128 stands for zero in the data rows.
Here is a table of points, one per row:
141 114 114 121 108 142 95 129 130 136 115 118 137 133 203 116 124 121 96 124 78 121 134 117 129 119 201 104 125 93 165 116
125 129 142 139 124 118 129 133 122 147 124 115 170 144 126 255 134 143 102 109 131 95 114 105 117 128 126 109 109 143 112 129
132 122 168 104 111 122 129 75 151 139 127 142 133 146 96 118 132 140 94 255 116 111 128 105 111 108 130 120 255 127 117 116
136 122 106 104 87 103 117 141 148 109 121 121 130 98 132 213 120 125 114 136 178 130 141 217 126 113 121 141 111 118 99 119
108 108 123 98 96 124 138 119 145 194 96 126 120 96 141 115 113 114 110 93 137 95 159 110 114 255 114 137 127 104 141 109
130 144 144 130 113 255 144 124 141 126 151 130 100 99 105 146 142 125 153 125 116 113 128 119 134 139 146 127 128 148 121 134
109 106 131 106 115 110 123 121 125 125 203 137 136 100 141 108 116 103 120 115 149 145 113 112 131 151 188 127 120 107 121 122
107 107 137 185 109 113 111 120 137 112 120 207 115 129 110 136 138 111 122 132 122 130 122 100 152 110 130 134 66 110 139 128
143 155 138 139 132 137 219 118 113 123 113 104 122 112 124 119 120 135 126 139 122 201 156 122 93 107 141 151 127 151 115 125
106 101 102 109 129 107 108 113 91 255 105 124 128 130 119 100 116 104 118 133 120 127 175 115 99 221 106 121 113 121 95 124
136 129 113 140 101 100 138 133 132 143 127 113 129 136 139 137 255 103 141 135 81 119 123 217 126 99 119 115 124 150 113 130
170 125 148 118 118 109 101 133 112 90 83 95 145 71 114 93 115 129 186 150 110 150 136 125 104 131 118 120 132 135 127 115
191 121 127 103 127 124 126 141 128 97 120 127 167 166 117 125 208 108 122 135 181 115 138 121 94 118 123 140 95 156 114 119
125 124 142 119 111 171 116 110 138 167 83 122 135 118 172 129 120 113 118 143 130 124 103 121 102 78 220 113 156 135 130 170
140 107 137 109 208 108 129 156 237 161 124 107 115 170 100 109 115 134 116 139 123 126 126 121 153 110 147 162 83 115 123 128
109 122 133 113 145 255 154 134 102 121 119 130 120 130 146 114 103 125 133 173 133 139 123 135 121 125 132 121 82 105 114 136
93 134 131 114 98 130 163 120 122 112 119 130 141 129 151 124 133 99 142 255 122 86 130 111 147 120 150 143 200 107 130 153
130 117 111 255 125 118 131 150 146 114 122 165 124 101 135 115 113 113 145 138 137 135 144 149 139 134 117 149 131 137 111 121
136 152 127 139 122 165 107 135 121 120 123 105 115 120 192 119 99 135 104 152 98 116 109 147 113 148 159 109 167 125 82 187
110 117 146 146 135 126 125 128 102 168 127 132 124 133 120 133 133 118 138 136 129 145 150 135 110 164 127 119 99 149 255 150
124 123 117 108 128 120 94 131 107 140 213 124 211 124 170 183 116 84 151 114 115 162 99 141 117 133 112 139 152 144 132 119
132 102 118 242 112 115 154 124 139 104 132 166 101 143 94 125 104 99 153 68 133 102 136 116 120 110 132 160 151 117 115 110
127 103 112 122 149 117 108 122 97 90 231 115 142 136 190 113 127 143 73 140 109 136 143 121 96 144 132 114 111 126 128 113
67 132 115 109 110 121 84 148 137 133 137 154 138 117 120 102 118 255 255 132 163 150 145 117 122 108 126 136 126 138 141 125
141 87 116 98 132 105 157 105 91 137 124 116 133 124 101 107 154 181 165 140 126 103 96 121 73 91 124 143 108 129 123 95
131 142 116 100 132 124 106 95 116 162 137 131 127 120 179 114 125 103 128 129 111 90 119 118 98 154 191 138 133 127 164 130
164 121 137 109 131 127 101 129 87 78 110 104 120 127 112 123 181 164 121 121 89 116 151 165 121 115 96 113 119 99 136 107
141 124 138 135 122 96 138 108 136 137 255 108 162 141 153 152 121 130 101 128 114 110 139 100 108 118 129 103 125 125 114 117
140 117 144 117 165 113 126 145 156 129 103 106 141 151 128 122 109 121 123 104 132 112 125 122 147 117 111 255 135 125 142 133
115 104 125 236 112 121 116 112 157 142 111 183 137 145 138 100 115 142 92 111 126 143 91 112 124 122 92 134 110 123 105 122
116 99 115 119 111 120 111 120 105 203 100 108 114 116 101 129 122 121 97 98 113 127 255 114 108 169 121 114 143 114 125 110
98 122 133 132 132 131 141 138 92 101 136 105 112 124 156 124 128 119 128 131 160 145 144 136 108 133 255 128 138 143 93 134
139 122 120 92 145 121 107 191 146 107 113 110 113 255 117 135 114 115 134 118 120 156 137 137 157 139 131 157 134 147 129 125
134 112 123 113 109 118 128 115 116 116 117 108 115 130 128 106 162 130 161 122 130 105 87 195 110 149 102 116 122 111 105 104
144 111 119 143 142 114 100 123 116 132 104 222 123 74 124 136 108 107 115 137 122 136 113 111 141 111 122 126 82 172 89 112
114 113 108 173 107 170 170 142 98 134 116 118 143 145 87 91 123 117 136 116 108 168 117 103 127 119 126 119 118 115 154 113
113 125 128 149 132 121 123 125 116 102 121 255 123 141 110 117 117 133 111 120 135 111 126 133 112 128 124 145 120 127 125 124
93 159 116 143 134 144 160 127 104 106 103 110 120 122 113 102 111 116 85 108 120 123 93 95 80 138 123 116 116 118 142 103
112 148 97 133 125 121 165 123 122 123 146 108 84 170 116 138 112 180 246 129 122 106 130 115 114 146 113 120 131 133 126 121
125 255 142 98 120 131 157 111 141 135 127 142 119 167 112 117 122 92 175 86 99 145 100 113 130 131 108 109 118 99 134 127
131 103 151 110 125 108 134 126 111 123 90 113 124 118 90 120 137 196 134 93 88 119 79 124 125 143 128 94 152 94 122 121
106 117 135 112 126 106 123 93 136 141 94 102 148 152 116 127 204 96 131 74 206 100 102 134 123 79 126 107 121 101 118 111
95 104 142 123 145 124 131 120 115 129 81 80 146 94 112 109 123 133 176 138 135 110 114 115 110 93 95 94 100 111 105 101
117 126 100 139 139 111 91 105 97 85 88 109 99 120 126 137 92 93 128 168 113 160 120 106 127 123 113 119 140 80 151 115
122 186 124 114 98 124 170 107 166 101 111 122 96 112 128 121 100 145 143 100 142 181 147 131 108 132 114 115 119 141 124 129
84 111 236 105 137 128 125 125 108 100 124 118 102 112 138 92 97 124 86 162 150 109 108 126 86 107 67 109 239 149 137 105
255 146 109 133 149 142 99 125 121 145 124 113 138 200 126 100 128 132 125 129 255 116 132 120 157 126 116 129 141 136 128 130
121 114 120 135 125 115 113 128 120 158 104 102 100 131 142 147 121 205 220 157 114 147 117 144 148 105 108 96 133 105 101 115
111 133 255 122 116 100 117 126 111 128 105 123 98 121 118 117 110 99 114 174 138 130 129 121 130 102 113 115 126 86 96 129
151 115 104 162 147 112 93 112 128 126 128 172 134 128 119 178 118 89 131 129 88 127 97 138 130 142 148 100 125 152 116 111
102 118 97 98 131 129 119 154 73 125 171 118 115 102 125 124 115 96 127 106 123 101 123 110 84 98 99 130 139 132 104 255
177 133 110 97 133 114 146 255 192 149 131 135 115 162 113 104 116 129 96 135 159 105 100 118 129 114 125 120 115 113 131 115
146 158 108 117 136 120 255 118 133 162 130 153 126 114 136 125 132 119 124 136 114 255 115 131 147 115 110 138 129 108 138 126
136 127 121 110 94 121 113 123 142 91 130 102 122 115 105 122 213 88 134 118 163 109 117 154 124 138 104 135 105 103 102 103
127 109 124 93 96 99 150 135 131 102 118 115 129 107 92 129 147 151 181 123 128 95 97 118 110 139 128 114 128 103 113 95
124 121 163 125 105 146 145 136 118 129 154 120 138 117 255 137 123 123 138 135 130 107 139 133 146 110 119 128 126 113 130 139
140 120 139 154 96 143 124 124 145 153 167 152 147 116 175 94 131 119 111 103 101 85 114 103 130 109 145 118 141 128 147 112
143 147 230 144 131 114 168 130 104 93 120 113 131 127 96 122 124 132 141 194 103 157 120 138 134 172 144 119 127 139 131 134
113 97 124 97 117 108 123 106 137 132 100 106 124 152 113 94 80 114 105 107 147 120 101 132 172 115 116 116 87 255 121 120
106 103 104 118 112 138 81 99 144 123 210 112 100 103 166 136 131 86 138 132 143 160 130 120 109 138 159 127 124 113 139 109
140 154 142 110 141 104 165 88 127 113 137 118 94 122 127 114 87 192 162 97 107 140 148 119 127 99 115 106 88 117 128 106
136 112 108 123 92 118 147 70 139 102 160 123 123 155 111 110 95 134 93 162 109 88 119 140 117 137 115 108 88 88 103 255
118 119 120 131 194 133 111 184 255 95 109 96 120 153 131 129 127 118 117 145 148 137 157 113 114 134 115 122 115 146 133 121
117 129 83 139 93 109 100 123 131 93 99 188 137 147 128 159 107 82 124 140 114 122 133 128 118 110 107 129 112 160 139 113
130 134 117 113 109 127 135 123 109 209 146 123 96 120 122 115 119 98 120 144 106 87 222 139 126 171 115 118 97 118 180 112
156 207 105 117 145 107 126 111 128 115 111 126 105 71 107 120 91 154 142 105 120 158 129 122 121 123 123 124 128 101 129 110
165 174 133 115 131 123 101 124 155 132 107 127 128 124 143 127 116 222 193 102 95 123 151 88 114 122 123 148 129 117 130 115
101 125 106 91 115 104 107 135 113 112 135 112 109 167 101 114 108 135 109 127 141 134 113 113 255 143 136 165 124 158 114 104
120 145 128 184 124 184 171 131 103 151 120 146 134 144 130 130 152 152 134 106 147 221 130 99 145 141 112 116 167 136 161 134
130 116 127 132 108 103 116 149 133 112 125 113 84 119 105 113 147 123 91 99 105 104 115 104 207 120 109 160 130 246 127 114
125 102 121 123 102 111 115 124 121 101 109 105 143 91 128 120 143 130 119 108 126 138 123 94 140 132 133 109 142 118 138 255
111 137 119 236 151 139 96 120 127 147 115 136 100 183 126 118 135 145 103 118 135 125 98 124 150 134 110 213 123 122 109 127
137 137 108 136 103 128 87 143 99 108 91 188 142 152 110 106 120 88 118 95 87 116 145 102 163 100 131 113 117 174 91 106
123 115 117 113 255 122 144 152 183 134 113 144 117 163 131 112 140 107 160 95 129 115 147 123 169 137 117 101 165 127 128 144
151 183 137 135 193 110 149 121 179 139 117 121 116 140 148 121 129 177 160 123 115 129 151 133 127 172 142 124 110 159 191 147
115 130 128 122 132 114 133 139 116 142 148 131 204 120 88 132 112 118 121 105 123 101 121 255 130 99 139 128 150 124 138 125
138 104 92 102 152 131 134 112 134 118 114 109 91 102 120 130 108 103 117 129 122 73 127 98 246 93 95 162 113 195 125 105
127 123 225 122 116 114 90 146 113 128 129 110 96 98 91 137 115 95 141 180 118 172 99 92 112 129 114 115 213 133 93 123
131 122 124 144 133 147 132 117 139 111 166 103 255 103 110 155 123 123 128 123 126 109 132 151 154 146 118 112 133 124 117 108
109 126 127 109 124 130 71 119 125 118 111 108 173 125 121 139 222 181 75 122 117 155 110 177 126 126 103 135 96 109 108 120
128 87 124 104 118 112 145 123 122 87 134 161 203 148 152 203 111 118 125 112 167 125 141 146 139 140 99 110 117 114 121 133
115 114 97 126 112 137 154 95 122 101 98 107 72 136 108 123 81 131 77 106 124 137 105 135 84 117 113 122 144 102 159 104
145 109 118 94 140 120 106 127 137 102 131 152 110 110 134 130 246 137 106 94 162 135 115 184 137 139 110 115 148 118 118 131
125 108 136 91 127 245 132 99 137 112 125 140 126 125 123 130 110 145 104 119 93 145 122 133 115 121 195 135 145 113 116 138
110 123 115 163 149 114 146 147 91 118 139 175 130 96 147 140 140 150 92 127 124 78 146 111 149 116 165 131 132 121 109 135
105 125 74 137 118 123 146 146 103 108 104 85 123 90 111 103 97 114 85 121 123 148 106 80 109 112 102 113 132 91 120 110
118 133 127 140 102 131 105 145 125 179 152 119 112 93 135 133 121 128 114 143 153 121 161 129 159 151 164 101 127 95 226 119
70 255 99 126 154 121 165 149 116 134 131 124 137 117 116 119 140 144 104 144 157 142 136 117 120 131 115 138 116 148 131 120
172 105 109 119 167 128 109 139 103 125 145 130 118 109 100 231 154 122 125 145 175 113 95 144 105 120 118 144 104 125 139 123
125 123 129 102 114 141 82 114 127 154 231 107 133 111 116 116 101 99 125 89 111 133 135 139 123 88 122 122 125 118 108 199
These points spread out most along one direction. Take the direction at right angles to it along which they spread out most. Go by this last direction. For each point below, how far along it does it lie, from 0 to 99? 50 is the average, and the first point above lies past it. One standard deviation of the points above along it is 16.
128 87 124 104 118 112 145 123 122 87 134 161 203 148 152 203 111 118 125 112 167 125 141 146 139 140 99 110 117 114 121 133 77
125 255 142 98 120 131 157 111 141 135 127 142 119 167 112 117 122 92 175 86 99 145 100 113 130 131 108 109 118 99 134 127 23
172 105 109 119 167 128 109 139 103 125 145 130 118 109 100 231 154 122 125 145 175 113 95 144 105 120 118 144 104 125 139 123 73
143 155 138 139 132 137 219 118 113 123 113 104 122 112 124 119 120 135 126 139 122 201 156 122 93 107 141 151 127 151 115 125 23
140 107 137 109 208 108 129 156 237 161 124 107 115 170 100 109 115 134 116 139 123 126 126 121 153 110 147 162 83 115 123 128 44
117 129 83 139 93 109 100 123 131 93 99 188 137 147 128 159 107 82 124 140 114 122 133 128 118 110 107 129 112 160 139 113 62
136 152 127 139 122 165 107 135 121 120 123 105 115 120 192 119 99 135 104 152 98 116 109 147 113 148 159 109 167 125 82 187 54
143 147 230 144 131 114 168 130 104 93 120 113 131 127 96 122 124 132 141 194 103 157 120 138 134 172 144 119 127 139 131 134 30
98 122 133 132 132 131 141 138 92 101 136 105 112 124 156 124 128 119 128 131 160 145 144 136 108 133 255 128 138 143 93 134 55
127 103 112 122 149 117 108 122 97 90 231 115 142 136 190 113 127 143 73 140 109 136 143 121 96 144 132 114 111 126 128 113 74
151 115 104 162 147 112 93 112 128 126 128 172 134 128 119 178 118 89 131 129 88 127 97 138 130 142 148 100 125 152 116 111 67
95 104 142 123 145 124 131 120 115 129 81 80 146 94 112 109 123 133 176 138 135 110 114 115 110 93 95 94 100 111 105 101 37
110 117 146 146 135 126 125 128 102 168 127 132 124 133 120 133 133 118 138 136 129 145 150 135 110 164 127 119 99 149 255 150 44
112 148 97 133 125 121 165 123 122 123 146 108 84 170 116 138 112 180 246 129 122 106 130 115 114 146 113 120 131 133 126 121 19
131 103 151 110 125 108 134 126 111 123 90 113 124 118 90 120 137 196 134 93 88 119 79 124 125 143 128 94 152 94 122 121 35
